In the rows, zero is written as 128.
Each path below is one point turned by a fixed rotation once a step. After each direction that follows a path, write how fast that rotation turns it, in degrees per step (0 if it stays still).
Each turn is a multiple of 5 degrees from 10 to 175, or 0.
Each row of a path follows its step; steps can be skipped.
path 1
step 0: [130 125 131 124 131 126 126 117 137 138 128 125 125 146 126 125 130 127
 133 129 126 133 136 108 128 137 129 144 129 135 132 118 131 136 131 126]
step 1: [137 126 120 124 132 136 130 124 128 128 124 124 122 136 132 141 119 137
 128 126 129 146 140 127 118 132 132 121 127 131 135 138 122 129 114 126]
step 2: [132 128 122 119 144 129 131 133 133 130 120 116 128 137 131 130 135 128
 132 132 132 120 135 119 127 134 119 119 128 140 133 127 126 137 144 132]
step 3: [131 118 131 121 137 125 126 124 130 135 119 122 126 121 139 127 127 125
 127 130 130 142 142 113 132 134 134 134 124 118 126 131 134 140 123 123]
step 4: [134 138 135 127 129 126 125 133 137 126 132 121 121 144 122 145 129 134
 126 132 130 141 139 122 122 138 117 131 123 129 132 123 125 131 129 129]
step 5: [137 115 117 120 143 134 131 131 135 131 118 126 126 135 128 124 123 137
 127 136 121 132 126 118 122 133 122 132 130 129 131 145 124 133 130 122]
step 6: [132 130 129 119 132 119 126 145 130 132 117 122 121 122 133 142 126 122
 132 137 138 130 144 120 130 134 135 123 132 129 130 126 119 132 131 131]
step 7: [131 124 141 124 129 130 137 129 136 131 123 122 127 126 131 127 141 139
 125 129 125 133 140 125 128 142 115 141 123 124 136 131 130 136 133 119]
step 8: [132 119 124 121 134 126 118 137 138 131 131 125 125 140 129 140 124 142
 129 141 134 135 126 118 137 131 125 133 135 119 133 129 127 123 118 129]
step 9: [130 130 137 121 129 131 141 140 133 130 114 126 125 136 130 129 132 127
 131 138 122 130 127 117 119 140 133 131 127 140 128 137 116 123 130 129]
Directions:
[128 126 127 125 129 129 128 127 131 126 132 129 127 129 131 131 127 127
 128 129 124 129 126 129 129 125 125 127 129 132 128 132 124 126 126 132] | 100
[128 129 126 126 133 126 133 124 131 127 125 126 126 127 126 132 126 128
 127 126 127 129 126 129 131 131 129 129 129 128 127 125 128 124 129 127] | 0
[126 131 130 129 125 129 130 126 127 128 128 131 123 126 130 130 128 129
 129 125 127 131 133 130 127 126 125 133 130 129 130 127 128 130 127 127] | 115
path 2
step 0: [127 127 113 131 130 125 127 130 123 115 127 119 128 119 123 126 124 139
 132 132 125 129 120 137 136 122 128 121 140 127 130 121 120 127 124 122]
step 1: [138 121 136 127 130 126 134 127 131 131 130 137 130 127 123 118 129 127
 127 132 122 135 124 124 142 125 124 141 118 129 130 139 117 124 132 130]
step 2: [128 134 123 124 110 121 123 127 116 124 120 125 127 136 117 129 122 118
 129 128 137 123 120 127 126 130 131 133 128 128 118 126 125 123 127 126]
step 3: [124 118 128 120 134 137 130 134 116 117 125 127 142 116 135 127 121 134
 126 132 125 127 129 128 133 126 133 133 122 132 135 119 124 130 127 124]
step 4: [127 132 131 127 132 119 120 122 138 130 123 115 116 127 122 128 126 128
 129 123 122 131 122 123 142 126 127 140 130 134 128 129 117 126 122 125]
step 5: [138 129 118 124 127 121 137 133 125 113 132 134 131 133 116 125 122 124
 126 142 129 130 127 135 126 125 125 122 125 128 123 130 116 131 132 125]
step 6: [134 118 129 133 114 137 128 127 119 135 127 125 136 119 129 125 125 130
 130 129 128 129 115 122 141 127 136 137 126 128 127 127 126 119 133 135]
step 7: [114 129 130 117 126 121 125 128 124 118 111 134 126 131 123 124 128 125
 133 126 131 129 126 129 133 131 130 136 125 138 132 129 124 129 117 118]
step 8: [139 131 125 122 133 130 127 133 122 125 134 116 131 124 132 128 116 127
 119 132 116 121 126 131 126 120 124 138 128 124 124 122 117 131 125 120]
step 9: [136 123 123 129 130 121 122 124 129 118 125 120 130 128 117 130 132 134
 130 131 132 140 125 123 145 132 131 125 125 130 132 127 122 117 134 137]
Directions:
[132 128 128 125 126 130 127 128 127 126 125 126 129 129 129 128 127 131
 128 131 132 126 129 123 127 128 132 124 129 128 128 126 129 128 131 133] | 110
[127 129 129 128 132 129 128 127 129 127 125 127 125 131 129 125 129 130
 131 129 122 126 128 127 129 126 126 127 129 125 128 122 126 129 130 127] | 90
path 3
step 0: [128 121 127 139 124 130 124 122 128 130 121 119 131 115 128 132 112 123
 130 126 137 136 129 132 135 118 131 133 131 125 133 118 125 128 114 122]
step 1: [124 118 122 130 135 120 123 122 114 125 132 127 136 129 127 142 122 117
 127 126 126 122 124 129 132 138 127 143 133 124 127 128 128 118 125 133]
step 2: [127 125 137 139 118 134 139 122 121 133 134 136 132 128 124 124 126 126
 128 127 133 134 124 113 121 135 130 138 125 128 127 121 130 114 118 129]
step 3: [120 124 133 123 138 137 128 124 142 122 133 123 126 127 118 115 123 124
 127 131 132 120 133 130 134 134 129 138 123 120 128 123 127 113 124 133]
step 4: [120 127 128 127 128 122 124 125 135 121 124 131 139 121 127 123 123 123
 137 139 118 131 134 122 113 121 127 133 131 125 130 121 140 127 120 137]
step 5: [127 132 129 137 137 126 135 117 130 122 129 122 141 134 122 130 123 130
 127 125 132 130 130 134 126 120 120 141 123 128 114 113 127 136 127 131]
step 6: [127 128 131 122 116 130 129 129 131 117 124 127 127 124 115 136 127 123
 120 131 131 130 121 127 120 135 134 148 139 125 118 128 129 136 127 133]
step 7: [129 115 133 119 125 135 140 123 124 114 129 127 130 137 119 123 125 118
 127 130 128 141 136 123 129 124 120 130 134 140 126 127 124 125 126 128]
step 8: [121 126 120 123 131 130 130 136 130 124 125 116 130 110 122 124 117 122
 126 128 134 134 127 129 131 130 127 130 130 135 126 118 129 126 113 115]
step 9: [120 116 124 127 128 120 120 126 127 118 140 126 141 128 132 142 120 121
 129 123 129 123 132 126 126 120 132 139 130 134 132 125 130 120 130 119]
Directions:
[132 130 129 125 126 126 128 129 128 124 128 127 127 130 124 130 130 127
 129 129 129 126 128 128 131 125 126 127 131 131 125 128 129 132 124 124] | 40
[127 129 127 128 130 126 129 132 131 129 131 130 129 130 128 126 129 127
 127 129 130 123 128 125 126 127 128 128 127 128 129 128 131 121 127 122] | 55
[129 130 129 129 127 128 123 125 126 127 133 129 126 127 127 129 127 130
 132 126 125 128 127 127 131 130 127 127 125 125 129 127 129 124 124 127] | 40
[126 127 129 129 124 129 131 127 125 127 127 128 129 130 124 125 128 129
 123 127 126 127 126 124 129 131 126 127 129 125 125 133 126 127 129 127] | 80
path 4
step 0: [124 143 132 125 131 129 116 128 128 131 127 136 127 135 124 128 127 117
 126 135 133 132 144 121 140 144 127 129 122 123 122 136 137 127 135 125]
step 1: [115 143 127 130 121 125 124 117 140 144 131 128 125 118 132 124 129 141
 129 129 127 119 123 129 131 127 130 126 129 130 122 116 130 131 126 118]
step 2: [126 128 135 129 113 131 127 133 127 126 126 127 135 132 134 131 133 131
 125 140 125 121 127 118 121 142 127 130 123 139 128 141 135 134 114 137]
step 3: [132 130 131 124 121 147 122 128 129 130 131 117 137 120 126 124 126 125
 123 133 119 128 117 131 131 128 132 111 135 112 126 123 131 122 129 128]
step 4: [124 116 120 127 126 116 123 127 121 130 118 123 141 122 129 131 128 124
 137 127 127 134 139 135 120 135 118 114 132 139 130 126 135 125 120 121]
step 5: [125 132 126 116 123 128 125 141 130 123 132 135 127 128 132 122 122 125
 119 122 148 131 131 127 128 141 127 122 120 115 129 119 126 116 127 132]
step 6: [116 142 122 123 125 114 119 120 124 129 127 126 119 122 119 122 137 128
 122 128 121 127 136 128 135 134 138 124 138 139 121 131 130 121 136 131]
step 7: [128 128 129 138 122 135 129 122 133 134 130 143 131 125 127 129 129 126
 125 127 133 116 128 120 142 148 131 125 117 135 127 124 127 136 120 118]
step 8: [126 144 126 119 120 141 122 127 129 142 123 120 137 126 133 131 138 133
 129 139 128 115 133 124 121 120 129 124 126 125 126 136 125 125 127 133]
step 9: [132 128 125 136 116 123 121 128 129 129 129 130 135 120 131 134 114 128
 131 136 114 134 113 125 127 141 113 119 138 128 129 132 128 125 121 129]
Directions:
[123 132 128 131 129 125 128 126 127 126 127 128 129 131 130 125 126 125
 128 126 127 127 130 131 128 130 132 130 124 127 130 127 126 127 129 128] | 60
[126 131 130 126 130 129 126 128 127 129 128 127 128 131 130 128 129 128
 125 124 125 132 127 125 131 128 126 125 131 125 129 132 126 129 130 133] | 125
[131 127 129 130 131 131 128 128 125 124 131 126 128 127 124 127 130 124
 127 128 125 127 129 129 132 129 132 125 128 129 127 129 129 131 127 126] | 100
path 5
step 0: [140 127 127 128 126 125 124 125 138 136 125 126 140 119 143 130 138 129
 126 127 140 129 128 135 130 141 122 130 136 129 133 123 121 127 112 134]
step 1: [143 129 121 135 123 121 117 121 125 141 124 127 130 126 141 131 125 126
 124 128 129 118 128 120 126 139 136 128 126 135 141 132 136 123 127 136]
step 2: [132 125 118 138 119 119 123 129 138 131 128 128 115 119 138 142 131 125
 129 131 128 135 125 128 135 140 135 117 122 132 138 125 125 126 137 123]
step 3: [134 117 126 133 129 124 127 129 137 127 132 130 126 126 142 121 130 124
 127 126 125 139 133 136 133 142 130 130 136 125 144 118 115 133 133 139]
step 4: [146 123 114 126 123 124 126 112 127 132 130 134 133 134 133 128 125 121
 126 130 137 117 132 139 125 136 137 129 125 126 133 122 117 132 129 137]
step 5: [149 129 120 126 130 117 140 130 128 137 128 128 126 119 129 140 137 124
 132 124 129 125 132 129 128 136 135 115 123 122 136 134 124 121 130 132]
step 6: [150 131 133 132 124 122 135 139 134 120 132 130 114 133 139 121 134 126
 128 126 129 129 127 126 130 139 137 124 127 136 136 126 129 131 133 135]
step 7: [140 126 123 125 131 127 130 130 133 127 126 134 114 127 143 128 127 131
 115 134 133 129 127 143 128 129 145 133 126 128 130 119 118 127 120 127]
step 8: [143 130 121 135 132 123 135 123 123 128 133 123 127 126 133 133 127 122
 119 123 128 125 135 142 130 124 130 125 138 128 144 127 122 111 118 130]
step 9: [152 138 129 138 111 127 128 133 120 126 134 132 124 127 140 136 132 123
 135 129 137 126 128 130 133 131 124 131 132 125 136 133 125 125 126 127]
Directions:
[128 126 131 129 135 125 126 128 125 128 129 129 127 129 130 125 127 125
 129 125 126 126 131 128 131 128 126 126 132 130 129 128 132 127 128 132] | 145
[126 128 125 129 131 126 128 126 128 128 125 129 126 127 124 133 130 126
 127 126 129 132 130 130 126 126 128 122 128 130 128 127 128 125 128 127] | 125
